Named moves (each a turn or a mirror), then the moves between two rows, first move first; the first pair answered:
move z_212:
[-24.9  -1.1 -28.3  12.6  17.8  17.9  13.4   9.5  27.1]  ->  [ -6.3 -11.6 -42.8 -13.8  10.7  -3.1  16.2  18.3  17.3]
[-26.3  21.4 -25.4  11.8  21.8  20.3   8.0  -1.5 -26.4]  ->  [ -5.5   7.9 -44.5 -15.2  12.5  -5.2   9.1   7.6 -32.4]
[  1.4   8.4  -3.1  14.5  -4.5 -16.1  -1.6  20.3 -35.1]  ->  [ -3.7  15.7   0.1  25.4   2.1  -4.3  -6.1  16.4 -32.8]
move z_146:
[  3.1  -5.6 -10.0 -12.6  27.6   7.1 -11.4  -5.7  -3.2]  ->  [  3.5  -2.0   7.4  28.0 -18.8 -11.8  -3.3   2.5  -0.6]
[  2.3   1.6  13.0 -45.0  16.6  29.8  10.8 -14.1   4.5]  ->  [  3.2   2.1  35.0   2.7 -45.6  10.4   9.8  -5.5   3.5]
[ 18.3  10.5   9.2 -27.4  -2.0  14.9  -8.1 -11.0 -24.3]  ->  [ 17.4  10.8  20.7 -12.8 -21.3   9.0  -8.5  -6.0 -24.9]
[  5.2 -13.3 -19.6  13.9  17.5 -32.6  -1.5   0.6  -3.8]  ->  [  5.5 -11.6 -20.3  18.8  11.2 -27.5  -1.2  -1.5  -0.3]
move z_759:
[-15.4  17.6 -14.8  -1.0 -13.7   8.3  -5.8  -0.8  -0.5]  ->  [ -9.5  13.2   1.1  -8.8  -7.1  14.5 -10.3  -7.7  -2.5]
[  2.8  11.9   5.9  17.6 -41.3   0.3  12.2  24.2 -32.2]  ->  [-18.1  21.7   1.9   2.6 -15.3  35.6  18.2  12.5 -30.8]
[ 13.1   9.4  -7.3 -19.2 -45.9  14.8  36.1  27.5   1.0]  ->  [  8.4  11.7   8.5 -35.0 -29.7  40.3  27.9  10.1   2.3]
[  6.2 -10.2  18.1 -32.4  -3.9  22.5  -8.0  -9.2  26.7]  ->  [ 20.9 -18.3  -0.1 -16.3 -32.8 -12.9  -3.6   4.5  21.8]
Then:
Between the rows of a pair lie 2 to 4 moves.
[ 31.8 -15.3  40.1 -27.6 -36.7   5.1  -8.0 -22.5  12.1]  ->  [-15.4  -0.3  14.6 -18.0  36.2  51.2  10.2 -27.2  24.1] -> z_759 z_146 z_759 z_212
[-11.5   7.8  23.1  45.4 -23.9  -2.1   1.2  -4.6   5.7]  ->  [-15.8   5.5  18.0  -5.1  34.4  32.2  -6.6 -24.3   8.5] -> z_759 z_759 z_146
[ -0.7  -4.7  18.2 -27.2   4.4  39.4   2.4 -16.2  13.3]  ->  [  1.8  -7.3  19.9 -20.0  26.1  28.0  -3.9 -21.6  16.4] -> z_759 z_212 z_146
[ -5.8   2.4  15.7  23.8   3.8  23.0 -15.4 -11.6  17.0]  ->  [  7.0  -5.2   5.3  26.1  14.6  -0.1 -24.3 -11.0  18.9] -> z_759 z_146 z_759 z_212
[  6.4  -2.6 -45.2 -17.8   9.9 -35.1  -6.9  11.7 -28.5]  ->  [ -7.2   2.2 -17.0  -2.1  55.1 -16.3 -25.2 -11.4 -16.2] -> z_212 z_759 z_759 z_146
[ -3.4 -11.6  29.3   5.0   7.7  35.9  -9.8  -0.4  22.4]  ->  [ 10.6 -15.1  -1.3   8.5 -35.2   6.5   9.8  33.3  14.8] -> z_212 z_759 z_759 z_146
[-22.4  20.8 -14.6  25.2 -29.5  24.4   7.6  39.6  -6.7]  ->  [-12.8  18.2 -49.5   2.1  -1.9  13.0   7.8  51.7 -10.6] -> z_146 z_759 z_759 z_759
